In the rows, 128 means zero.
The same turns and mirrors carry the whole set onto itself, and each row onto the other rows of its family. Which rows share a family with each named row? Give them in list order.
These 30 rows form 5 families of 6 rows each.
z_132: [145 143 121 139 113 170 105 117 113 116 113 149 160 140 148 120 120]
z_977: [136 115 110 186 120 147 111 114 127 120 128 134 151 132 107 139 146]
z_260: [141 153 121 144 136 114 118 134 144 144 134 146 126 149 128 108 171]
z_462: [121 148 150 114 147 131 129  94 126 144 152 148 114  99 136 128 118]
z_993: [115 108 139 137 146 119 158 125 169 133 124 138 127 114 124 121 145]
z_528: [114 121 146 141 104 166 146 109 115  99 128 129 114 112 161 116 130]
z_560: [131 148 124 139 120 172  92 128 121 123 123 157 151 148 138 117 113]
z_224: [123 119 125 192 123 140 108 130 128 119 124 131 142 135 104 135 156]
z_691: [136 137 133 143 129 175  95 133 123 123 112 158 150 142 142 124 109]
z_8: [126 151 166 122 145 132 127 108 127 134 144 157 118 106 156 138 107]
z_318: [138 150 132 153 137 110 124 137 148 150 127 147 117 148 129 122 168]
z_322: [131 134 123 141 122 176 107 133 105 121 127 154 155 139 130 108 113]
z_26: [129 156 152 125 157 132 127 102 124 143 147 154 115 109 152 126 113]
z_24: [112 113 131 124 147 114 133 117 164 145 130 126 134  98 130 129 151]
z_389: [120 103 148 134 149 118 131 128 166 124 116 133 134  99 126 134 147]
z_650: [144 149 113 157 135 122 133 125 148 146 136 147 119 155 119 122 163]
z_836: [112 126 151 146 103 168 133 109 110  95 136 135 126 112 154 130 123]
z_106: [114 108 149 134 144 114 146 128 159 130 121 137 119  98 138 133 147]
z_797: [102 118 139 146 106 168 140 103 117 102 137 129 122 107 156 118 120]
z_664: [117  99 140 138 151 117 142 121 157 128 126 129 128  98 132 122 152]
z_180: [137 144 132 147 117 177  95 130 116 117 117 155 152 151 138 125 129]
z_42: [116 118 121 188 116 137 107 123 127 112 136 129 148 129 104 127 150]
z_615: [111 134 149 144 102 152 146  97 110 102 136 129 138 106 159 119 119]
z_833: [128 148 110 150 135 115 122 138 145 151 137 129 136 144 135 116 171]
z_248: [111 122 141 128 107 169 141 101 106 110 142 139 120 108 141 109 119]
z_567: [139 152 128 147 122 120 122 138 152 142 129 143 120 156 138 114 171]
z_922: [133 157 167 136 151 124 125 101 122 138 150 153 113 109 144 134 119]
z_955: [118 126 125 199 117 137 110 124 123 115 136 129 138 130 109 141 142]
z_136: [118 126 111 189 126 141 113 135 115 125 141 128 155 135 111 122 144]
z_218: [121 156 160 127 154 122 140 107 133 136 141 154 132 109 143 125 104]

Which other rows belong to the same family as z_836? z_224, z_8, z_318, z_106, z_180
Which other rows belong to the same family as z_922? z_528, z_691, z_389, z_567, z_955
Which other rows belong to the same family as z_260? z_560, z_26, z_797, z_664, z_42

The same turns and mirrors carry the whole set onto itself, and each row onto the other rows of its family. Which rows share a family with each named row? Give them in list order.
These 18 rows form 3 families of 6 rows each.
z_762: [135  95  96 144 113 129 152 102 118 110 164 125 133 152 145 118 134 120
 125 122 120 105 101 135 132 100 129 159 129 156 119  98 152 143 120 123
 141 134 136 132 156 156 116 105 112 140 128 123  95 135 118 111]
z_100: [123 153 144 100 129 127 111 147 157 144 134 166 139 124 110 144 123 170
 127 105 138 142 129 139 150 142 114 114 119 126 143 124 135 155 123 121
 108 110 132 129 158 109 110 103 113 127 167 130 141 118 144 153]
z_924: [134 119 137 139 131 114 141  98 138 116 131 104 145 150 142  95 140 106
 142 155 137 111 103 140 113 134 132 149 117 132 139 125 124 180 120 116
 121 150 137 119 149 178  92  98 130 136 112 125  94 131 115 157]
z_56: [136 161 145 112 143 115 121 157 147 151 112 146 132 139 123 131  99 155
 126 106 136 146 107 120 150 148 126 117 104 152 152 121 122 158 130 130
 109 120 128 124 138 118 114 115 135 117 179 113 133 123 138 163]
z_214: [145 135  78 141 118  92 135 121 100 149 149 121 111 120 123 109 116 125
 139  99 120  87 105 109 155 106 134 123  98 126 106 110 129 147 131 125
 145 163 129 100 114 141 134 138 108 114 129 144 140 114 139 109]
z_394: [143 113 109 137 108 124 136  92 122 104 169 126 121 154 145 125 150 119
 141 132 125  96 124 129 137  97 135 127 118 136 117  88 145 148 143 107
 157 127 136 136 147 161 125 121  87 148 137 124  99 110 136 113]
z_256: [126 123 140 141 121 148 133 100 146 106 153 108 146 146 155 110 156 126
 147 167 125 124 127 150 116 122 134 127 117 113 149 117 129 167 133 107
 119 135 133 128 154 182  98 104 101 146 120 135 108 121 112 143]
z_945: [135 143 127 111 147 135 133 149 144 140 120 144 134 133 132 138 125 166
 114 107 143 148 109 121 159 139 138 109 112 147 142 134 140 152 143 142
 103 107 129 129 151 105 101 111 126 135 170 105 150 137 146 161]
z_764: [139 151 140 130 132 132 120 144 136 146 126 117 153 131 137 101 114 145
 134 114 163 132 152 134 136 134 135 133 118 116 136 150 153 154 119 116
 107 137 134 127 153 163  96  94 128 155 171 108 124 127 140 193]
z_648: [148 142  96 134 100 116 128 109 115 129 152 128 116 107 116 132 135 123
 125 107 123  88 141 116 170  97 134 111 118 114  90 102 129 139 141 115
 156 148 137 111 121 152 120 137  91 118 135 141 148 106 141 110]
z_966: [154 135  73 147 116 125 137 123 102 154 165 127 134 113 127 122 110 138
 119  93 125  88 118 119 159  98 144 136 116 135  98 105 153 141 123 122
 155 149 125 108 118 148 117 122  98 123 129 135 138 116 136 102]
z_621: [125 148 121 114 116 128 129 132 141 130 132 146 109  98 103 154 138 148
 110 116 114 127 118 127 172 120 119  98 125 116 112 114 107 147 140 139
 115 131 139 110 133 113 110 130 110  98 137 146 172 129 132 126]
z_278: [126 156 151 121 128 139 105 132 152 142 137 128 171 123 134 107 126 151
 147 131 147 134 155 149 128 142 128 126 112 100 151 140 142 166 116  99
 110 134 125 123 154 168  95  96 107 144 150 138 125 106 129 170]
z_649: [123 117 130 146 121 143 145 111 130 112 139  95 147 132 149  96 141 117
 132 151 137 118 125 147 118 120 130 145 132 118 128 136 132 154 114 127
 106 151 144 121 156 187  90  92 128 142 129 127 109 145 105 163]
z_233: [141 163 158 126 139 118 118 138 145 152 118 117 152 135 129 100 105 135
 140 129 156 121 131 138 122 152 132 134 110 126 149 135 129 176 110 113
 114 142 132 116 137 170  95  93 132 135 158 117 107 118 129 189]
z_949: [140 147  96 130 138 141 143 139 124 150 132 124 127  94 125 138 126 154
 107 116 118 118  98 118 168 124 148  99 112 128 116 127 119 149 141 152
 116 138 128  97 118 119  97 127 112 103 130 137 181 137 131 120]
z_541: [130 148 108 119 134 111 137 143 125 144 116 131 118 109 121 130 118 142
 123 112 110 123  90 110 166 132 129 100  99 138 127 116 101 145 138 144
 110 143 130  99 120 115 121 139 127  92 149 142 167 130 131 123]
z_449: [142 104  97 148 118  93 144  97 116 120 158 125 119 162 138 106 132 111
 143 120 126 100  96 123 130 104 128 154 111 147 123 102 145 163 133 112
 149 146 131 127 143 151 127 121 114 138 113 123  93 119 133 120]

Which other rows belong to the same family as z_214? z_924, z_56, z_233, z_541, z_449
Which other rows belong to the same family as z_762? z_945, z_764, z_966, z_649, z_949

The same turns and mirrors carry the whole set onto itself, and each row onto the other rows of its family. Which rows share a family with each named row? Give them in list order.
These 35 rows form 7 families of 5 rows each.
z_772: [134 136 121 141 111 127 156 130 127 105 153]
z_863: [152 121 126 138 134 146 104 165 118 147 111]
z_504: [130 132 129 107 134  90 109 113 108 127 142]
z_176: [129 126 136 120 164 119  92 121 103 123 125]
z_150: [129 144 145 127 156 115  83 124 122 120 125]
z_383: [155 128 131 131 143 114  85 133 101 133 127]
z_501: [128 111 127 132 130 158 109 177 123 139 117]
z_688: [146 127 120 134 120 104 123 103 111 104 146]
z_115: [123 133 130 113 117 106 159 131 122 125 151]
z_978: [140 143 135 129 115 124 165 133 117 137 150]
z_304: [128 122 136 115 136 128 176 128 121 116 132]
z_255: [129 130 136 117 134 101 103 111  99 126 143]
z_524: [125 128 136 117 117 110 161 116 114 129 153]
z_674: [126 114 130 127 140 156 152 168 131 122 119]
z_85: [123 127 122 122 116 139 156 171 134 136 135]
z_424: [128 114 133 129 161 151  99 164 116 125 110]
z_277: [123 127 126 130 130 156 154 168 138 115 120]
z_526: [126 130 137 120 118 123 167 122 143 129 123]
z_167: [122 118 131 126 112 144 160 160 128 135 135]
z_469: [127 129 131 119 125 121 169 129 129 105 137]
z_774: [130 119 130 126 142 128  75 142 107 133 120]
z_437: [130 125 122 117 143 117  75 141 113 137 118]
z_152: [151 141 136 124 132  99 121 115 102 131 150]
z_776: [129 130 109 149 118 163 143 155 132 121 138]
z_17: [146 122 112 140 135 125  85 115 113 120 120]
z_341: [136 125 107 147 132 160  97 146 126 130 116]
z_165: [133 132 134 114 141 101 126  95 114 106 132]
z_298: [127 128 139 117 150 108 138 100 108 115 139]
z_412: [139 129 125 133 121 151 152 166 128 149 128]
z_395: [131 131 128 124 157 124  84 118 115 119 114]
z_930: [133 118 133 129 123 145 143 170 150 124 109]
z_7: [126 127 123 134 151 160  99 159 130 121 109]
z_915: [124 119 117 125 137 148 105 177 129 145 114]
z_696: [133 126 139 134 143 140  93 169 136 117 109]
z_901: [124 147 141 119 137 106 127  97 127 125 137]

Which other rows belong to the same family as z_978? z_863, z_383, z_152, z_412
Which other rows belong to the same family as z_915? z_504, z_115, z_85, z_437
Which other rows belong to the same family as z_176? z_304, z_674, z_424, z_298
Which other rows belong to the same family as z_526? z_150, z_930, z_696, z_901

The same turns and mirrors carry the whole set onto itself, and each row onto the other rows of its family. Which rows share a family with each named row? Give them in list order.
These 15 rows form 3 families of 5 rows each.
z_59: [137 113 119 128 147  88 141 132 124 145 156 147 123  83 149 112 142 128
 104 147 140 121]
z_240: [155 118 135 148 131 147 108 133  95 109 130 137 143 128 105 145 132 105
 107 112 126 133]
z_788: [112  80 139 149 126  87 110 119 133 126 154 132 117 142 131 141 102 110
 114 123 127 126]
z_473: [136 111 144 110 149 142 158 143 116 142 110 101 128 142 140 123 139 105
 146 115 113 141]
z_39: [135 121 107 122 155  92 152 129 119 146 144 148 116  83 152 126 138 130
 112 139 146 118]
z_582: [127 109 135 110 150 148 159 137 111 145 113 105 115 146 139 134 125 113
 149 111 125 138]
z_372: [141 115 131 114 146 133 166 130 112 143 112  92 122 136 140 135 124 117
 157 119 111 139]
z_450: [140 104 117 128 151  93 159 121 116 135 148 152 127  78 148 122 133 135
 110 141 134 116]
z_65: [153 117 121 146 136 144 109 124  98 106 128 153 142 114 110 157 129 102
 113 106 132 130]
z_634: [113 156 121 116 125 124 131 127 150 104 137 142 156 136 153 135 158 134
 146 132 117 127]
z_723: [ 97  84 131 142 123  98 114 109 138 126 160 137 116 143 136 144 100 124
 122 125 132 130]
z_908: [115  83 139 158 127 103 121 114 138 120 157 134 116 142 138 140  87 128
 127 118 126 118]
z_406: [159 119 128 153 125 152 110 128  95 114 124 146 146 114 110 149 123 118
 125 118 119 129]
z_435: [116 158 130 120 127 109 139 139 149 107 139 133 150 140 157 125 161 137
 134 138 117 121]
z_263: [111 157 122 129 128 114 144 121 145 102 140 133 159 136 156 132 148 148
 130 137 108 128]

Which other rows belong to the same family as z_582? z_39, z_65, z_634, z_723
Which other rows belong to the same family as z_240? z_59, z_788, z_473, z_435

The same turns and mirrors carry the whole set onto itself, and each row onto the other rows of its family. Which rows share a family with each named row? Give them in list order.
These 15 rows form 5 families of 3 rows each.
z_376: [105 124 117 117 116 145 117  89]
z_285: [129 118 158 111 139 119 128 127]
z_138: [124 119 164 120 129 147 142 129]
z_173: [117 113  88 137 112 127 123 151]
z_748: [ 89 128 126 110 102 130 117 108]
z_53: [122 106 107 126 139 149 144 162]
z_91: [152 101 109 135 109 129 119 140]
z_704: [137 120 142 120 148 126 148 149]
z_604: [109 118  87 108 115 143 153 128]
z_912: [117 142 121 103 145 147 155 138]
z_497: [105 147 112 119  95 147 121 114]
z_109: [133 118 153 123 150 144 121 113]
z_960: [128 105 108 134 117 119  97 144]
z_715: [132  97 109 141 125 141 100 125]
z_75: [ 91 137 122 107 112 136 152 117]

Which other rows belong to the same family as z_748? z_285, z_960
Which other rows belong to the same family as z_497? z_138, z_91
Which other rows belong to the same family as z_376? z_109, z_715

The same turns and mirrors carry the whole set onto itself, and each row onto the other rows of its family. Which rows share a family with each named row? Give them in list order.
These 32 rows form 4 families of 8 rows each.
z_398: [ 85 129 104 133 100  93 136 137]
z_611: [147 120 109 125 137  99 114 119]
z_763: [ 85 134  87 130 120 136 152 145]
z_205: [ 95 116  89 112 164 113 140 137]
z_160: [ 84 143  88 118 137 118 153 150]
z_32: [144 147  79 131 120 111 147 122]
z_422: [137 145  96 144 101 120 115 115]
z_11: [130 131  88 139  97  91 132 121]
z_979: [141 130  90 125 153 135 115 116]
z_316: [ 88 143  92 139 130 140 151 146]
z_465: [ 89 138  75 125 128 113 160 138]
z_237: [ 89 116  95 120 152 140 138 144]
z_768: [ 86 123 121 119 128 101 120 146]
z_234: [ 84 135 116 144 109 124 130 139]
z_721: [144 121  93 119 152 128 126 106]
z_23: [139 120 112 131 125 113 107 105]
z_824: [136 139  96 141  99 116 128 106]
z_727: [138 126 110 135 128 118  97 115]
z_225: [ 91 119 127 134 137 126 115 141]
z_751: [ 87 107 123 123 134 124 118 143]
z_192: [138 150  74 136 127 135 132 116]
z_693: [145 136 102 136 107  95 126 118]
z_663: [150 131  87 120 153 112 133 120]
z_201: [ 86 123 105 110 158 113 133 148]
z_925: [ 89 108 116 121 135  94 116 133]
z_400: [ 81 142 105 127 108 106 138 147]
z_332: [ 92 125 104 129 157 140 133 144]
z_730: [ 84 124 113 136 101 121 131 144]
z_596: [139 141  74 131 131 130 142 108]
z_96: [134 136  64 131 126 111 152 125]
z_111: [135 108 108 127 129  92 108 121]
z_640: [138 115  81 118 161 108 132 123]

Which other rows belong to the same family as z_23? z_763, z_237, z_721, z_824, z_751, z_730, z_596
Which other rows belong to the same family as z_316? z_422, z_979, z_234, z_727, z_225, z_192, z_332
Which other rows belong to the same family as z_925? z_398, z_205, z_11, z_465, z_96, z_111, z_640

